128 stands for zero in the data rows.
Some points:
[ 58 180 105  81 177 181  86 228 117 134 205 151  96 160 169 155 140 125 148  84 158 140 217 204 101 159 167 192 105 159 141 145 155  92 105 103 119 120 136 128  70 142 106 112 127 159  27 120  32 122  79]
[173 191 175 111 115 141  53  95 116  71 105 145 166  92 139  88 118  92 251  91 116 101  61 129 104 165 137 106 208 167 100 111 179 128 162 201 121 127  97 135  33  81 146  62  99 187 147 177  40 138 131]
[178  72  99 220 164 146  70 223 155  48 154 164 123 133 120 119  76 130 229 140 106 127 187  97  27  81 132 142 119 100 130 180  91 186 101 139 153 128  63  62  72 170  72 162  92 114  90 162 105  95 124]
[145  49 138 229  93 123 144 139 158 147 116 148  82  83 129 129  95  93 199  89 107  65 100 119  94 180  68 123 108 160 161 132 106  50  91 188 197 115 126 129 174  97  77 152  76 124 132 152  74 167  97]
[181 133 135 169 195  95  74 136  99 127 164 149  95 123 116  88  85 113 138 134 136  47 119  73 157 169 110 110 146 108 125 175 116 106  65 113 133 144 125 115  78  85 147  66 139 186 108 172  25 150 149]
[140 132 122 122 144 149 118 114  79 141 169 183 179 146 132 165 118 125 114 172 133 138  80  87  84 126 129 115  61  99 168 142 121 163 140 225 126 122 169 107 118 110 166 122  94  54  77 116  16 171 151]
[155 155 100 113  71 166 102 137  85 142 101 174 158 162 132 149 118 122 121 136  79 139 138 127 149 164 102  69 154  71 115 124  98 138  40 143 213  55 128  91  42 138 105 110 143 145  78 148  30 147  87]
[135 209  97 152 169 139  52 172 124 104 129 204 101 131 115 123 101 167 121  99 113 126 183  76 133 173  81 135 175 157 156 129 187 101  86 204  87  16  78 102 135 135 160 121 178  85 114 121 109 133 143]
[136 121  72 123 200  58 117 173 130 116 125 214 117 150  24 127 152 112 186 141  72  32  78  97 160 168 113 110 127 164  89 146  67 111 115 232 162 183  79  80 137 108  96 106 110 194 100 158 154 169 145]
[216 109 131 134 169 100 193 142  95  75 110 165 108 177 141 136 124 130 143 114  33  74  24  84  47 142 124 183 115 157 121 116 108 147 115 107 131 131 132  56  83 104 133  85 215 213 144 209  85 210 172]
[124 167  61 118  82 105  94 150 116  78 128 132 105  80 151 132 106 165 122  64 166 158 170  72  46  67 167 125 107 148 122 224 142 108  42 197 123 171 177 108 220 113  94 161 112 123 124 142  55  92 143]
[205 127 148 143 138  35  54 141 130 115  94 201 121 112 164 118  46  61 102 101 148 177 146 122  80 154 120 190  91 136  98 122 107 125 161 114 201 116 172  49 173 140 140 153  85 198 114 138 115 157 110]
[163 138 101 163 129  63  76 114 164  97 142 117 148  79 114 173  92  86 172  78  54 145 199  99 105 174 214 119 106 202 162 121  96 152 144 140 159 109 111  82  79  70 175  88 138 169  85 147  65 179  74]
[147 191 104 156 167 159  70 143 118  89  70 139 176 122 143 127 107 105 168 189  79  86 129 128 103 147 145 119  78 167  89  57  94  66  31 191 162 135 156  32 127 146 182  46 177 103 168 118  44  96  78]
[241 161 158 167 146  72 115  77 122 109 101 179 106 160 125 180 164 111 201 111  73 105  79 139 115 166  57 159 124 114 226 210 132 112  67 158 184 219 150  80  86 102  88  93 166 133  63 149 104 109 150]
[ 70 129 104 128  67 106  13 109 155  62 172 200 108 159 148 210  54 137 184  45 131  95 192 151  97 104  68 167 109 115 101 163 194 153  73 186 152 104 207  98 180 120 141  78 158 215 122  14  43 165 121]
[157 142  46 133  64 150  65 126 114 178 176 165 133 103 128  96  69  87 181 124 162  59 165 103 103  64 174 224  77 195 140 148 132  61  82 215 169  85 170 135  95 160 167 123 178 172 107 103  97 147 117]
[151 134 157 140  91 164  80 148 150 186  91 214 150 121 138 156  60  92 126  76 115  41 255 155 158 122 134  99  62 105 114 180 169 152  68 215  45 135 144  99 123  58 148 121  93 160  96 150  98 179 119]
[209 205  68 250 148 100 122 145 147  93 102 196  70  81 109 191 113 120 143 107 135 119 140 224  75 163 129 127  60 149  74 196  79  66 160 160 116 149 167 125 153 120  76 168 119 106 105  76  73  78 233]
[183 130  60  46 151 113 142 134 101  93 128 159  95 188  73 127   0 125 189 104  56  69 136 215 129 125 150  95  88 195 188 175 139 154 134 151 116 113  88 149 170 125  46 120 140 161  74  91  66 154  58]
[158 176 120 125 114  92  90 138 110  97 142 233 165 132 149 194 107 122 107  96 134  16 144 147  68 150 116 133  94 149  85 184  51  88  76 164 171 149  38 159 170 137  94  99 126 149  86 151 114 179 116]
[153 103  79 141 116  71 107 104 148  84 161 179 101 151 180 106 105 125 181 133  59 123  77 163 114 181  27 103  55 220  95 255  87 130  94 135 194 176 188 104  96 115  95 150 130  98 193 185 144 113 142]
[121 199 110 185  98  99 137 163  96  71 193 182 159 121 156  40  87  66 195  92 111 126 138 100 161 139 124 185  42 114 154 115 138 119  76 197 129 131 152 114 139  85  76 136 153 145  96  97  60  80 191]
[134  89 207 155 144  32 156 149 132 120 122 176 149 145 126 112 122  54 173 187  74  85 119 160  15 123  55 180  69 139  61 186 144  88 122 154 171 191  64 159 115  86  93 161 198 143 158 187  41  91 130]
[130 153  89 201  72  59  45 152  93  97 172 162 142 168 132  90 158 156 104  89 123  90 159 184 162 116 123 123 115 116 177 124 105  72 113 203 107 113 130 120  94 146 171 118 127 206  82 106 103 162  68]
[150 206 116 140 114 120 100 242  74 140  88 198 122 101 118 126 155  74 178  32 112  72 160 124 162 123  97 146  98 169 132 137 151 154  76 105 177  87 166 184  75  98 168  87 153 102  82 110 105 120 176]
[138 188  91 141 121  83 171 143 150  81 140 191 158 160 127  92 109  85 139 107 131 130 122 191  84  93  64 109 137 148 161 128 139  61  38 121 130  81 138  73  87  70 154 116 141 158  71 176  62  48 107]
[138 122 113  82  97 145 131  74 166 112 113 168 169 119 109  90 119 124 190 103 114 127 154 169 207 117 157 158 162 109 131 132  46 182 133 134  99 150 190 122 153  89 119  89 157  61  86 152 105 121 115]
[115 123  88 179 159  91  56 136 172  63 156 186  83 106 167 182  88 194 191 177  73  73 112 172 108  86  95 172  50 182 120 130  69 147  27 114 177 173  79 125 146  63  88 227  89 173 121 108 100 114 227]
[ 71 206 122 121  54 164  94 128 121  70  54 152 125 135  90 127  51 140 144 150 118  97 129 124 115 120 176  61  39 139 168 141 132  81 155 131 135 160 188  87 105 117 139 155 160 193  77 146 110 160 129]
[141 148 172 169 127  31 146 147  81 175 110 120 182 244 124 169  83 101 159 121  34  32  44 103 140 166 125 127 213 146 140 103  64 153  99 152  82  89 164 117  50 111 101 113 114  91 155 203  36 113 138]
[146 129 170  90 129 115 128  98  36 115 156 165 152 124 120 132 114 124 206 130  53  66 194 164 176 149 161 147 126 204 158  92 201 139 120 118 169  64 135  58 163 189 181 169  77 139  61 179  59 119 141]
[ 81 140 107 130  75 146  69 141  99 119 129 173 163 120 133 129  66  59  76 115 117 128 201 196 102 140 226  76 161 154 193 134 135 128  88 109 189 132 124 104 153  98 162  89 167 132 136  98  73  77 138]
[208  98  67  99  61  93 103 181 205 160  99 186 101 117 154 172  84  92 164 166 118  78 162 139 123 115  94 125 122 161 148 132 163  63 152  93 115 164  98  80 105 106 177 155  88 108 107 127   9 155 154]
[159 137 127 174 128 139 148 106 139 152 107 123 164 145 113 125 125 149 130 150 101  75  53 148 165 110 126 107 113 171  32 119 181 198 129 135 156 149  92 117 116 155 105   3 123 157 107  96 123  83 106]
[141  77 132  96 173  82  98 168 158 132 139 157 179 187  82 140 115  88 167  98  38 163 149 132 128 112 212  13 129 120 109 156 147   4  62 111 124  81 146 156 119 111 162  82 141 142  49 107 105 169 125]
[154 187  58 157  87 121 157 149  57 139 193 187 124 162 174 200 126 145 165  82 147 104 214  94 129 132 121  74 100 149  99  71 102 108 106 151 137 184  93  43 138 113 123 142 156 151  82  99 159  82 155]
[171 131 141 128 124  74  13  97 151  81 142 172  87 146 133 166 165  90 170 197 115 114 160 131  94 162  97 159  63 143 198  79 122 112 116 155  90 100 134 149 120  99 100  85 119 131  85 225 122  52 133]
[134 145  85 171 193 136 121 182 102 107  94 120 107  49  91 141  95  42 133 150  10  38  57 147 111 153  90 115 195  79 136 145 126 168 110 163 114 163 106  81 123 151 108 146 156 171 114 180 126 110  84]
[195 118 143 116  83 111  73 150  75 122 105 203 107  86 122 181 113 130 158 121 156 142  97 165  80 182  97 164 100 166 159 182  74 107  24 149  67 191  78  94 128 120 146 149 107 159 101 119  93 100 117]
[211 132 143 164 156  93 156 123 122 112 131 136  99 218  89 148 134  78 148 142 105  48 156 144 140 112 158 143 149 197 130  98 145 187  16 211 143 178 170 107  40  98 139  91  85 138  59 172  80 186 103]
[170 228  89 146 107  61 182 133  89  60 124 141 123 168  31 129 132  83 143 148  76 125 122 117 132 176 107 166 123  59 107 110 137 126  73 138 122 175  56 112  83 127 135  67  48 110 177 154  67 142 105]
[153 115 124 147 147 125  60 120  98  94 145 139 133 143 104 119 138  68  98 101  79  18 100 135 133  70 100 124 122 126 111  88 145 101 142 174 156 172 165  65  54  67  77 193 105  94 124 116  74 171  44]
[117 204  78 173 121  84  76 161 100 115 114 255  84 160 198 137  43 122 177  90  95 145 121 166  90  71 124 195  43 160 147 173 134  56 125 139 146 196 128 157 129  69 132 146 104 142 122 187 133 102  81]
[140 166 128 197 130 128  39 128  95 126  96 166 137 172 119  92  94 129 175  48  72 172 145 147 107  32  53 130 130 145 134 114  86  84 113 121 172 221 123  54 106 151  96 136 151  96 109 156  56 169 150]
[184 124 161 121 142  48  97 183  48  84 108  83 129  61 175 113  95 151 176 184  98 109 113 154  79 117  64 126 117 163  97 155  89 125  48 159 119 117 115  85 120  37  98  46 110 115  85 126 128 182 130]
[157 158  95 142 117  67  78 155 159 135  84 143 101 138 162 112  60 142 182  64 143 155 143 172 193 133 154 179  50 113 108 117 192  86  95 220 191 119 104  96  28 122 192 102 185  98  55 219  24 109 157]
[151 174 166 175  96 110  75 208 149  82 172 255 134  41 120 168  97 169 178 110 114 128 129 186 179  81 157  78 118 160 203 103 138  92 123 166 149 164 143 133  70 147  59 147 135 141 152 105  92 173  64]
[ 99 192  64 139 135  83 116 158 131 186 118 181 196 100 130 200 161 148 221 106 178  97 141 200 113  68 170 116 115  86 165 164 177 168  72 144 181  90 157 102 179  72 160 195 132 129  59 137  72 163  60]
[ 53 125  75 130  86  51  58 111  67 106  81 197 104 106 176 179 153  50 161 120 119 125 115 164 125  64 136 127 161 101 157 148 189 136 107 141  82  69  65  77  70 125 154 107 142 128  91 117  86 186 134]
[136 131  55 181 129 114  82 117 141  75 122  83 191  96 148 196  99  69 142  88 127 131 150 174 154 141  56 182  65 168 103 139 137  86  67 150 124 147 137 210  75  97  56 186 137 149 130 150 131 151 180]
Along one direction, these points spread out more than along any other. Take the direction at right angles to it along which they spread out most. Go by this last direction. Where along it does each point below lie, from 0 to 99? 50 is the average, and the first point above lies past it. One standard deviation of the points above along it is 16.
[150 206 116 140 114 120 100 242  74 140  88 198 122 101 118 126 155  74 178  32 112  72 160 124 162 123  97 146  98 169 132 137 151 154  76 105 177  87 166 184  75  98 168  87 153 102  82 110 105 120 176] 59
[159 137 127 174 128 139 148 106 139 152 107 123 164 145 113 125 125 149 130 150 101  75  53 148 165 110 126 107 113 171  32 119 181 198 129 135 156 149  92 117 116 155 105   3 123 157 107  96 123  83 106] 64
[136 131  55 181 129 114  82 117 141  75 122  83 191  96 148 196  99  69 142  88 127 131 150 174 154 141  56 182  65 168 103 139 137  86  67 150 124 147 137 210  75  97  56 186 137 149 130 150 131 151 180] 28
[134 145  85 171 193 136 121 182 102 107  94 120 107  49  91 141  95  42 133 150  10  38  57 147 111 153  90 115 195  79 136 145 126 168 110 163 114 163 106  81 123 151 108 146 156 171 114 180 126 110  84] 56
[136 121  72 123 200  58 117 173 130 116 125 214 117 150  24 127 152 112 186 141  72  32  78  97 160 168 113 110 127 164  89 146  67 111 115 232 162 183  79  80 137 108  96 106 110 194 100 158 154 169 145] 47
[141  77 132  96 173  82  98 168 158 132 139 157 179 187  82 140 115  88 167  98  38 163 149 132 128 112 212  13 129 120 109 156 147   4  62 111 124  81 146 156 119 111 162  82 141 142  49 107 105 169 125] 72
[ 58 180 105  81 177 181  86 228 117 134 205 151  96 160 169 155 140 125 148  84 158 140 217 204 101 159 167 192 105 159 141 145 155  92 105 103 119 120 136 128  70 142 106 112 127 159  27 120  32 122  79] 58
[183 130  60  46 151 113 142 134 101  93 128 159  95 188  73 127   0 125 189 104  56  69 136 215 129 125 150  95  88 195 188 175 139 154 134 151 116 113  88 149 170 125  46 120 140 161  74  91  66 154  58] 54
[141 148 172 169 127  31 146 147  81 175 110 120 182 244 124 169  83 101 159 121  34  32  44 103 140 166 125 127 213 146 140 103  64 153  99 152  82  89 164 117  50 111 101 113 114  91 155 203  36 113 138] 75
[ 99 192  64 139 135  83 116 158 131 186 118 181 196 100 130 200 161 148 221 106 178  97 141 200 113  68 170 116 115  86 165 164 177 168  72 144 181  90 157 102 179  72 160 195 132 129  59 137  72 163  60] 56
[ 71 206 122 121  54 164  94 128 121  70  54 152 125 135  90 127  51 140 144 150 118  97 129 124 115 120 176  61  39 139 168 141 132  81 155 131 135 160 188  87 105 117 139 155 160 193  77 146 110 160 129] 53
[178  72  99 220 164 146  70 223 155  48 154 164 123 133 120 119  76 130 229 140 106 127 187  97  27  81 132 142 119 100 130 180  91 186 101 139 153 128  63  62  72 170  72 162  92 114  90 162 105  95 124] 34
[184 124 161 121 142  48  97 183  48  84 108  83 129  61 175 113  95 151 176 184  98 109 113 154  79 117  64 126 117 163  97 155  89 125  48 159 119 117 115  85 120  37  98  46 110 115  85 126 128 182 130] 45
